rotation steps, each row followed by its count of steps
The counts run from 0 to 527.
[150 110 151 154 162 168 120 132 178 172 134 142 111 153 114  90 120 113
 119  99 119 134 165  95 147 137 103 157  77 128 184 153 125 119 145 121
 120 154 137 148 161 125 161 135 165 155 110 131  67  85 102 135 170 143
  81  89 138 107 110  79 171 167 106 143 144 117  99 102 161 141 157 129
 106 141 137 144]  372
[136 105  72 156 108 133 175 144  89 140 159 130 157 131 136  87 121  94
  84 121 146 140 170 145 141 129 107 155 119 152 125 147 150 154 138 129
  91 115 149  90 161  92 184 142 165 131 108 119  93 119 120 168 144 115
  78 136 137 145 107 126 116 124 114 139 123 190 135 114 147 103 136 163
 107 160 189 135]  201
[147  90 158 126 127 147 115 165 163 192 137 129 122 121 131 118 106 115
 127 103 135 153 155 128 122 159 129 129 128 119 180 167 118 115 152 134
 117 137 180 133 167  84 146 132 139 159 116 121  64  89 105 113 149 151
  96  91 141 106 114  82 135 162 143 157 124 131 103 101 147 131 156 165
  91 153 140 169]  71
[135 117 105 138 123 152 145 153 137 151 152 129 167 163 146 119 106 111
  96  83 133 130 149 125 176 111 121 155  96 114 159 153 134 154 119 118
  92 145 122  99 147 143 183 134 188 164 117 109  87 110 147 172 173 146
  75  98  71 125 126  95 165 157 112 138 133 164 136  79 139 137 157 137
 115 128 146 113]  396
[136 123 148 148 119 144 186 144 123 194 149 153 109 161 142 113  99  98
  92 120  95 134 137 136 121 117 157 168 139 123 169 132 105 147 131 105
 111  90 143 115 183 112 161 121 172 115 138  77  92 102 112 139 127 166
 102  93 122 157  95  93 111 152 121 140 148 132 117  85 141 102 169 159
  98 156 126 150]  413
[154 146 124 179 109 171 181 122 111 135 142 112 107 111 145  91 101 128
 106 118 124 139 152 152 149 104 132 150 120 102 156 164 135 115 113 144
 122  76 144  92 175  91 138  99 175 125 134 121  84  91  94 157 113 182
 107 115 146 155 116  97 117 132 131 119 155 146 139  77 138  94 202 164
  81 148 114 114]  487
[ 86  88 101 160  91 158 185 156 124 188 102 130 139 114 139 147 121 124
  80 137 160 157 146 139 135 175  93 141 139 171 149 155 166 119 146 150
 125 138 151 111 144  96 172 105 152 119 104 111 121 109 146 143 139 130
 107 135 117 110 119 123 102 156 137  78 129 184 122 137 137 123 137 124
 106 189 190 177]  8
[133 109 157 146 115 133 196 111 138 189 164 168 156 159 162  85  78 123
 116 135 114 154 157 142 179 159 115 157 107 138 172 157 160 100 136 120
  91 109 128 114 169 140 156 134 160 113 139 131  76 104 114 147 144 160
  95 111 127 139 124 117 176 111 135 118 163 132 104  95 149 114 158 123
 106 164 155 105]  218
[154 146 149 183 110 137 148 114 170 135 145 119 121 117 169 133 119 113
  83  65 112 116 160 153 158 114  81 158 132 145 140 172 152  94 130 165
 102 133 139  96 175 122 140 110 159 128 104 132  96  93 129 140 115 182
 140  95 140 138 134 114 138 143 121  92 148 149 137 117 111 118 170 111
  90 187 114 115]  189
[128 108 143 129 121 152 148 111 157 183 123 150 128 128 155 118 106 109
 116  85 143 137 146 130 146 170  70 129 108 160 155 159 162  91 162 148
 130 163 127 169 107 129 138 102 135 141  82 136  83 108 141 142 167 147
 110 118 132 114 120  94 143 189  95  65 152 153 104 102 150 161 140 103
 118 172 173 171]  327
[126  75  84 129 106 193 130 134 121 155 112 104 140 107 131 108 103 146
  90 148 153 164 161 115 119 157 109  98 144 158 165 150 144 129 127 129
 100 122 163 125 166 105 159 129 193 147 106 126  90 114 110 126 152 167
  92 133 123 115 128 114 129 136 150 103 108 166 112 100 129 101 163 188
 109 134 170 158]  300
[132  98  77 130 121 177 150 104 133 171 120  97 125 105 133 146 132 108
  82 123 125 136 142 150  78 113  87 138 152 141 128 147 154 130 109 109
 124 125 140 115 162 110 139 120 168 131 107  90 110  96 163 145 123 148
  93 113 131 109  95  61 118 174 106  69 153 167 113 104 116 100 150 131
  91 149 166 149]  304
[132 123 143 145 150 150 170 137 144 132 150 144 145 136 152  87 134  82
 105  88 126 127 166 124 210 134 117 165  92 146 160 163 139 134 135 156
  89 141 113  96 162 141 183 109 170 157 106 125  98 123 119 157 154 129
  73  98  82 158  97 128 155 148 128 145 140 148 141  91 154 157 141 122
 108 160 132 126]  143
[137 154 121 164 132 168 162 104 112 158 154 118 115 148 126 101 135  72
  66  91  81 126 145 123 117 102 111 168 106 128 116 123 118 138 122 116
 129 121 149 126 172 118 162 122 167 137  85 115  82  96 128 153 134 153
 103 128 154 160  90  92  89 178  86 112 125 139 108  63 144 118 168 166
 109 142 120 159]  428
[ 98 120 137 138 130 169 171 122 146 169 137 100 125 143 146 112 143  97
  86  98  99 152 133 118 107 133  99 160 123 111 143 137 131 115 138 129
 143  97 127 133 165 111 141  59 146 136 111 122  83  97 144 130 103 183
  86 139 101 150  84  87 122 169 121  92 147 146 128  64 132 130 176 133
  91 141  99 134]  36
[112 110 131 149 111 161 174 138 134 186 102 156 143 131 147 107 105 126
 111 107 149 152 138 133 153 173  82 134 101 163 150 146 148 120 167 149
 126 160 145 166 120 118 151 102 132 138  91 139  95  96 131 137 178 126
  95 136 117 109 123 119 137 169 106  78 138 153  82  92 159 155 114 129
 129 176 179 191]  326
[140 118  76 189 104 155 183 137 100 154 125 144 142 139 120  96  98 117
  82 144 143 156 156 158 147 150 103 155 119 151 134 142 168 130 134 142
 118 134 130  84 154 104 171 144 175 122 125 135 105  95 129 170 154 109
  91 133 153 125 127 128 114 103 131 112 132 169 114 129 150  90 148 148
 105 168 202 148]  504
[107  95  68 135 103 156 152 126 137 170 118 114 148 181 112 108  99 107
  87 120 151 164 135 140 141 145  86 154 104 110 164 150 175 108 148 116
 134 129 136 107 155 134 169 117 153 145 120 121  84 100 137 164 129 162
  78 120 123 103 125  84 137 135 117  96 141 166 125 116 139 121 187 114
 114 163 181 121]  5
[130 136 122 144 125 185 166 117 135 163 156 115 134  95 134 115 152 120
 119 104 126 146 136 146  94 108 102 144 135 127 134 176 153 134 117 112
 128  92 129 114 177  79 126  89 163 148 123  99  81 108 127 145 123 170
  94 134  98 121  95  81 138 159 131  93 177 169 135  72 127 103 165 143
  88 130 105 117]  289
[166 140 118 172 124 180 149 146 128 148 132 160 102 124 144  88  82 132
 126 139 132 112 162 109 196 139 112 141 105 155 149 143 154  95 128 148
 122 139 146 153 146 119 158 148 187 139  98 177  93  89  99 144 171 137
 136 124 170 140 141 107 123 148 107  93 149 149  89 105 160 119 175 154
  98 162 160 142]  178
[135  97  85 152 122 166 161 120 123 136  99 125 137 103 129 113 112 136
 120 153 172 129 154 148 188 170  91 131 112 160 168 140 177  92 140 152
 126 140 148 108 153 112 174 131 163 134  88 155 104 113 123 139 167 117
 103 146 138 130 128 113 140 155 127 100 141 147 113 153 154 130 159 129
 103 171 194 147]  252
[138 125 159 174 114 162 202 139 129 191 127 182 122 141 168 113  92 140
  99 136 116 137 149 123 153 147 144 159 120 178 165 131 131 144 133 149
  90 130 127 129 149 125 158 115 182  96 143 105 103  98 107 144 154 150
 106 100 101 162 108 135 134 134 133 125 143 122  99  89 162 112 127 150
 108 162 154 164]  415
[117 116 146 159 131 162 150 117 139 205 148 134 174 137 127 120 144  99
  94 102 112 159 146 138 124 150  90 135  94 159 114 161 138 144 142 117
 100 158 144 137 157 131 169 123 151 140 119 101  93  87 168 159 181 137
  79 131  89  89 114 110 159 163 132 108 132 158  92  87 153 145 118 123
 127 132 155 133]  321
[ 84 114 143 119 119 158 171 127 153 171 138 104 140 142 152 113 142  96
  86  85 112 143 131 133 130 134 109 162 128 107 165 156 142 120 141 138
 131 104 140 116 151 125 143  64 145 142 114 107  80 108 143 143 107 181
  80 105  81 142  91  80 144 175 119 110 144 154 138  71 123 154 173 117
  97 156 108 129]  338
[182 136 149 196 141 172 173 138 143 166 147 159 158  98 166 132 120 131
  82 122  99 108 173 132 152 126 110 154 104 169 129 114 158 131 118 152
  87 173 142 122 160 113 137 141 180 109 102 135  89  72 122 136 180 129
 124 131 123 154 116 145 135 142 124 110 139 146  69 104 153 113 104 144
 104 157 146 149]  172
[117 134 135 182 123 159 168 156 144 136 162 113 145  94 123 110 162  96
  77  93 115 125 162 111 172 110 102 150 139 159 137 190 132 128 130 160
  91 119 168  94 205  91 178 119 179 146  92 111  97 133 115 135 121 139
 119 128 130 132 125 135 121 159 140 128 116 162 131 111 130 125 171 164
 104 155 124 115]  191
[140 116 137 163 131 174 194 184 136 161 128 169 125  95 167 130  94 130
 115 167 109 127 152 121 176 163 160 148 149 141 173 131 158 113 122 172
 111 126 150 112 144 108 171 123 195 111 129 128 123 110 113 122 150 130
 129 119 135 157 123 133 109 147 143 122 126 155  98 109 143 103 164 162
  87 172 154 149]  162
[ 98 136 132 140 121 172 169 128 132 170 129 125 151 114 170 128 127 102
  85  92 123 146 127 146 145 162  99 146 118 130 128 160 163 128 123 158
 116 153 114 123 115 147 157  69 166 135 122 126 123 101 181 157 151 164
  95 112  56 122 105 123 133 155 148  87 144 179 125  55 122 162 134 102
 122 159 135 146]  336
[137 118 139 187 122 172 191 134 133 187 101 171 102 153 141 126  90 131
  96 126 115 134 159 113 160 141 135 156 136 174 183 134 138 132 127 151
 115 154 123 119 134 139 185 115 195 105 139 104 122  89 119 158 158 150
 111  79 108 139 106 134 134 136 151 104 130 117 101 111 150 111 133 133
 113 175 158 163]  113
[130 114 152 186 165 185 155 154 167 186 135 140 148 119 120 138 170 109
  77 114 110 129 165  97 130 134 129 148  96 165 134 133 124 148 126 127
 111 164 140 143 182  96 158 120 172 135  94 100  89  74 143 135 175 122
  96 117 102 127 103 111 138 176 115 130 141 147  84 106 155 139 104 141
 109 145 123 151]  370
[108  99  97 147 136 199 141 161 140 174  86 118 137  89 133 167 131 127
  90 137 127 131 141 119 151 164 133 133 150 134 152 136 155 109 100 159
 124 155 154 124 130 126 172 118 183 128 116 112 148  98 165 134 166 140
 121 114 106 111 131 105 115 182 129  86 131 179 110 120 124 138 150 136
 103 150 163 162]  58
[161 122 123 103 118 162 171 134 122 177 128 151  89 115 187 148  82 117
 112 114 119 115 154 154 103 133 147 141 183 149 157 141 143 133 109 133
 116 119 150 112 125 130 144 125 166 125 129 101 133 102 136 137 137 175
 115  70 131 141 105  92  97 176 127  97 142 164 122  88 127 104 142 150
  88 179 161 173]  408
[ 98 103  81 135 138 186 155 147 129 168 139  97 151  82 131 129 150  80
  98 136 122 142 145 126 146 170  99 132 132 123 119 142 187 109 107 136
 114 126 150 110 166 117 180 141 175 125 113 134 145 116 176 145 152 117
  89 146 143 106 129 106 129 163 145 103 123 196 108 119 113 113 166 142
 104 147 164 123]  256
[191 135 123 146  98 156 143 124 129 134 148 115 120 103 146  86  90 120
 140 108 151 139 155 153 187 122 104 122 137 160 168 203 136 104 134 147
  92 115 162 101 171 107 162 137 159 148 104 127  83 117  91 150 139 149
 116  82 149 123 127  98 146 132 134 116 151 138 134 114 136 119 180 145
  99 170 156 131]  194
[188 127 164 119 149 145 160 118 161 170 183 145 129  64 191 131 127  97
 139 106 101 104 165 155 136 140 127 156 148 139 144 172 138 117 114 133
  98 113 156 120 173 112 127 145 147 115 108 109 104 107 137 125 144 148
 125 102 141 134 111  79 143 184 114 122 168 149  99  91 127 114 150 133
  85 161 116 118]  467
[116 147 121 165 129 167 173  94 131 156 145 117 125 159 135  70 113  92
  97 114  92 149 141 117 154 153  76 155  80 124 137 133 172  90 127 121
 128 112 112 128 170 145 161  92 168 142 127 158  86 111 123 148 129 178
  91 144 150 151 112 105 141 125 133  95 159 150 121  84 133 111 196 120
 105 152 134 103]  233
[182 140 115 144 126 181 148 110 104 172 136 133 126  86 171 108  84 118
  90 102 102 131 161 132 130 142 133 128 135 174 126 123 131 149 125 143
  96 154 161 146 140 128 144 134 185 130 106 136 101  81 126 139 187 157
 111 117 138 145 111 135 109 151 140 119 110 140  88  68 140 117 129 179
 120 139 164 187]  424
[170 135 134 177 121 143 161 101 155 140 148 124 148 109 168 131 114 133
  90 102 113 113 168 145 163 107  73 164 122 159 172 156 158 103 119 148
  92 144 138  93 172 125 141 108 178 129 103 130  88 102 131 139 118 186
 133 117 103 142 132 107 161 133 121  85 150 138 130 125 129 109 147 110
  94 170 118 107]  491
[175 120 173 141 124 142 175  98 170 192 146 163 121 126 181 130  87 123
 108  99  89 116 160 124 126 134 106 165 137 159 182 138 127 104 122 142
  85 155 143 136 155 150 136 130 170 117 105 109 102 102 117 118 132 182
 131  83 122 153 110 105 147 161 119  98 137 109 109 102 135 113 141 120
 102 165 127 144]  417
[119 108 132 136 109 146 146 119 138 197 138 116 142 175 114  90 102  94
  93 101 131 167 135 136 122 148  92 142  86 116 154 161 123 123 156 100
 128 130 163 148 173 108 159 121 115 151  97 112  57  88 125 139 146 168
  78 120 123 114 111  79 138 159 100 129 139 126 103  79 150 152 167 128
 118 139 148 145]  323
